rotation steps, each row followed by its count of steps
The counts run from 0 to 405.
[ 16   2  -9  -7 -15  13   3   8  15 -20   3  -2   6  12   0  -6   8 -11
 -12  12  -5 -10   6 -13  -4  -9   8  -3 -12   4   4   0  -7 -11  -7  12
  12 -13  -2  13 -20  -4  10   5 -11 -29  23 -19  -7 -12  -4  18  12  -7
   5]
94
[  8   5   4  -7  -4   0  11  -3   9 -32   9   7  26   3  12  -2   1 -16
  -7   8 -11   0   2 -15   0 -21  13   3  -4 -10   1  -8   0  -4  -9  12
   2 -14 -17   0   8 -11  -2  -6   3 -18  -3 -20   0 -13   4  13  14 -13
  -1]
69
[  9   4  -8 -13  -7   8   8  -8   0 -27  15  10  36  -3   6  -8   0  -2
   0   6  -7   0   6 -18   2 -16  17   4  -1 -18  -5 -10  -5  -4 -13  17
   4  -7 -10  -2   8  -6  -8  -8  -4 -16  -4 -16  -7 -17   7  18   8  -6
  -4]
68
[ 14 -13   1   4  -6  23   9   8   8 -12  20  13  20  -8 -17  -9 -11  15
   7   1  -1  -1   0  -2   9  23   9 -15   0   6  -5 -14 -12  -9  -5  11
  14   8  11  12 -23  22   4  -5  -4  -4  -1   3  -5   1   7  12   1   4
  12]
133
[ 16  -9 -18 -22 -21  -3 -14   3   6  -6  -9  -6  12  -6  -1 -22  15   3
  11   9  12 -10   7 -10  -5   6   1   5   5  -2   1  -9  -1 -26  -3  26
   3   2  15  10 -10   4   1   1 -10 -14  20  -4   2 -10  -3  10   0 -10
   8]
90
[  9 -12 -22  -2 -19  16 -12  14  12   3  -2   2  25  -7  -5  -8   1  -7
  22  13 -22  17  -8  -3   6  -6   3  -9  -9  -7  -1  -1   1   5  -1  12
  21   2   2  17  -2   4   5   8 -17   4   1  15   1  10  -3 -11  -5 -10
  -3]
171
[  6  -3 -20   1  -6  21   9   6   4  -7  15  16  14   8  -8  -8  -4   0
   0  25 -12  10  -9   2  17   4   3 -10  -1  -5  -9 -15  -9  -8 -14  -2
  33   0  -1  13 -16   2  -2  -4  -2  -2   7   0  12  -6 -25  -5  10   3
  -5]
388
[ -1  -2  10   2 -22  -7 -13   4  15   2   5  -3  23 -11   4 -21  12   3
  17   4  10  -5   6   1   1   1   7   4  -1  -4  19  -9  13  -9   9  19
  -9   6  11  22  -8  11   4   9 -13   7   6   2  -3  -1   3 -10   7 -25
  20]
343
[ -3 -18  -5   9 -23  -5   2  -6   0  -5  -2   6  19 -18 -14 -23 -10  -2
  21   7   3  -3   7 -17  10  -4   2  -6  -7  -9   4 -17   1 -12  -4  18
   7  -6  -1  21  -6   7   1  -3 -10   7  -6  16  12 -17  -7 -18   7 -14
  14]
357
[  4  -9  -1 -12  -8   6   1   4   6 -16  -2  -2  23 -16  10 -19  -4  -8
  25  10  -8  -5   3   8  -6  -6  -4  27   2 -11  -2   2   7  -7 -15   5
   3   7  -7  -1   4  -1  -8  36  -5   7  -3  10  -5  -5  11 -13   9 -17
  10]
315
[ 19  -8 -13  -5  -6  20   5  16   7 -19   5  10   3   9 -17  -8 -11  -4
   5  15  -1  -9  -4  -2  -1   7  -7   0  -4   5 -10   2  -4 -23 -12   3
  15  -7  -1   6 -22  -1   0  -1  -3 -30  16 -17  10  -9 -14   4   9 -11
  16]
106
[ 14   4  -6 -12  -9  16  -6   9   3  -7   5   5  30   1 -11  14   0   5
  16   1  -1   8  -9  -2   2  -2  18 -10  -1  -1   0   3   7  -9  -3  12
  -8  -4   9  -3  -3   3  -7 -29  -7 -15   4 -33   0   5   3  15  -3 -23
   0]
53
[ 20 -11 -32 -24 -10   4  -4   5   5 -16   6  11  20  -9  -7  -6 -13 -11
   7   1 -17  10  -6   1 -11  -6  -4 -14 -11   5 -21  -4  -6 -18  -8  11
  15   4  -4  -1 -15  -7   7 -12  -2 -17   4  -6   3  11   3  14   9  -2
  -4]
280
[  0   9   8  16  -7   7  11  -1  22 -20   7  -6   9   3  -4   5  25  -8
 -15  21  -6  -2   6 -15   7  -6  20   1   8   5   5   1  -2 -19  -8  14
   9  -3   8  12 -15  17  -2   2 -10   5   6 -13   5 -25   0  -9  -9  -7
   6]
379
[  0  -2  17 -17  -9   3  18 -12  10 -30  14   7  27 -17   2  10   8  -1
  -9   9  -3  -4  -5   5   4  -3  11  -7   4   6 -20 -14  -4 -17  -7   3
   8  11  -7  -9  -9   5 -18   2   6  11   0  -1   2 -12  18   8   1   0
  -1]
272
[ 23   6  -6 -19 -11  11   5   0  12 -20   5   4  24 -13   1  11   9  -1
  -7  -3  -6  -2   6  -5  -3  -3  19  -8   0   7 -10   2  -5 -21  -3  16
   3  18   8  -6 -17   7  -5  -4  -1  -6   5 -16  -8   3  19  20  -6   4
  -2]
283
[ -6   5 -13   1  -8 -16  -4   8  24 -19  -1   0   1  -9   8  -3  20 -16
   5  12  -5   9  -2  11   2  -3   2   4   0   9   6   8   7 -27  -8  12
  26  15  10   8  -8   9   4   6  -3   9   9   2  11  -2  -5 -21   4 -15
  13]
396
[ -7  25   4   3  -7  -8  13 -11  24 -10  -5 -20   7  -7  14   7  21 -11
   2  13  -1  -6  -8  10   0 -14  -9   6  -8  -6   8 -14  12 -10   2  -1
  15  -6  -7   5 -11   6  -5   8 -13   3   7 -10   1 -17  -1   4   8 -28
   9]
233
[ 19   4 -27  -1  -9  18  -8   0  -7   8  -2  16  26  -8   9 -10  10  12
  13  14   2   9 -19  -3  14   4   9   4  18 -16  12 -10   5  -8  -2  11
  16  11  16   6  -7   9  -6  -7  -7 -13  -6  -7   4  -3 -11  -3   0  -8
  -2]
199
[  6  10  -1   6  -5  25  13  -1  14 -15  15   3  28   1  13   1   8 -19
  -5  17 -25  10  -6  -3   7 -19  12   8   3  -8   6  -2   2   7  -9   0
  13   6 -12   2  -3  -1 -13  19 -12   4  -5  -3  -6  -5  -2 -11   0  -7
 -13]
177
[  7   6 -31  -2 -16   9  -3   4  -1   7 -13   0  13  -9  -6  -6   3   4
  21   4   2   1 -10  -4   8  -7  -5 -13  -9 -16   0 -14  -2 -10  -9  14
  30  -6   0   6  -4  -1   3  -8 -13  -4  -3   2  -2  -6  -7   7  21 -11
  14]
225
[  6   9  -5   7 -10  11  17  -4  16 -14  10   8  10  -8   4   5  15   1
  -7  11   1   4  -2   1  16   1  17   3  15  -3  -3  -3   2 -28 -20   7
  22  18   7  -4 -20   8 -10   3  -3  15   0 -11   6 -14  -8 -13  -1   6
   1]
392
[  1  11  11  12 -19  -3   8   0  18 -21  13   2  20 -13   3 -10  -3 -11
  11  -6  -6   0  12  -6   5 -17  13   7 -20 -14  10  -8  13  -3  -7  13
  -2   2 -14   8  -7  -6   3  16  -6   4  -1  -7 -13  -2   3 -12  26 -18
  13]
340
[ -3   0  13   5 -18  -9  -6   6  19 -13   5  -1  19 -14  13 -17  12  -8
  15  -1   3  -1   5  -1  -1  -4   8   8 -12  -1  21  -5  17  -7   7  15
  -7   6   4  18 -10   6   4  10 -10   4  11  -6  -6   1   8 -11   9 -29
  19]
342
[ -8 -10   8  10 -10  -3   7   1  27 -18   7  -5  14 -18   0 -10   1 -26
   8  16 -22   2  -1   2  -5  -6 -10  -6 -13  13   3  -7   6   2  14  -1
   6  -1  -3  19 -11  10   3  14  -8   7   1  20   3  -2  14 -14  -2 -23
   8]
154
[  5  -5  -9 -16 -24 -10   5 -12   6 -13  -4   1  15 -20  11 -13   6 -11
   6   3   7  -7   8  -8   4 -10   3  11  -4 -15  -7 -16   7 -22 -16  15
   4   4 -16  -1  -5 -12 -10  20  -2   5  10   6   6 -17  -5  -9  17 -10
   0]
86
[ -4  -4  -8 -30 -20  -3 -13  -3   4  -4  -1   0  37 -10  19 -20   7  -3
  19   7  -2   7  -3   8   3  -2   0  -1  -5 -12  -7 -20   2  -6  -2  14
   9   1  -6  13  11 -11  -6   1  -7   1   1  11   0   2   0   7  12 -23
  -4]
62
[  1  -9  33   5  -8  20  15   2   8 -28   9  11  23 -15   0   0   6   3
   9  10   8 -13   4   2  10  -2  21  10   3  -4   7  -5   0   0 -15   0
  -5  -2  -4   7  -4  11 -14  17  -2   5   0   0 -11  -7  15  -7   3 -17
  17]
326
[ 12 -16  -7  -4 -12  24   0   8  -9  -1  14  20  31  -7  -6 -24 -24  10
  26   4   0   2  -8   2  10  12   6   1  -4 -10   2 -19   3  -1  -6   5
   0   2  -2  10 -10  -3  -6  -2  -5 -12  -8  -2  -3   3  -7  -5  14 -15
   7]
333
[ 10 -14  11  -5  -7   4   8   6  16 -31 -10   4   7 -17  -3  12   5 -16
  11  11  -6 -13   0  -1 -14 -16   3  11   0  10   0  13   5 -23  -2   1
  -6   3   2  -7 -14   4 -10   8   2  -8   7  -6   7  -5  22  -8  -6 -22
  20]
300
[  7 -11  -7 -11  -4   0 -11  18  12 -14  -3   4  16  -1   6 -24   1 -10
  31   5  -8  -1  -2   8 -11   0 -10  18  -2   0   8   8   9 -11  -1   9
   2   1   4   7  -2  -2   2  17 -12 -14   7   0   0   7   6  -5   5 -33
  18]
317
[  8 -27   4 -16 -17   5   2   2   4 -19 -14   2  12 -32  -7   2   5  -2
  25   7   1 -10   5  -2  -4  -3   6   3   7   3  -5   6  -6 -15 -12  10
   1   9   4   1  -4   7 -10  18  -2   8   2  15  -3  -3  21 -10  -2 -15
  15]
302
[ 21 -13 -21 -21 -24  11 -12  -1   1  -4  -7   1  19  -5   0 -23   7   8
  11   5  10  -9  13 -11   5   4   0   0   6 -10  -4  -8 -10 -18  -6  25
  14  -3   8  13  -7   8   2   4 -13 -13  13  -1  -6  -9  -6  15   8  -4
   9]
91
[  4   2  10  -7  -6  -7  12  -2   9 -34   6   0  23  -4  10   3  15 -18
  -9  11  -5  -5   6 -13  -5 -24  14   2  -1  -2   4  -1   2 -14  -6  11
  -8 -11 -10   1  -1 -11  -3  -9   4 -16   6 -21  -1 -16   7   4  10 -20
   3]
70
[  4  11   0  12  -8  10  25 -17   0 -12  -4  10  17 -22   2  11   6   3
   2   9  10 -10  -9  -5  16 -12  12   3   3 -19   7 -20   7 -11 -15  -1
  17  -1  -8  -8  -9   7 -20  -4   3   1 -14  -7  -2 -27   2  -3  20 -12
   6]
218
[  3  -1  -3  12 -12   1   9   2  19 -17   3   2  11 -16  -5  10  -1 -25
  14   6 -23  13  -2  -6  -2 -22   3   3 -12   1   2  10  17 -10  -3   4
   2   7  -9   4 -13   5  -6  12  -9  13  -2   2   6   2   8 -31  -1 -19
   0]
166
[  6  11  15  14  -8  16  19   1  27 -20  26   8  10 -13   0   5  -5  -8
  -4   3  -7  -4  -2  11  -3   3   7  -4 -12   9   2  -7   9 -11   3  -3
   2  14   1  -1 -39   9  -5   8   1   4   6 -16   1   7   9  -6   5  -7
  10]
137
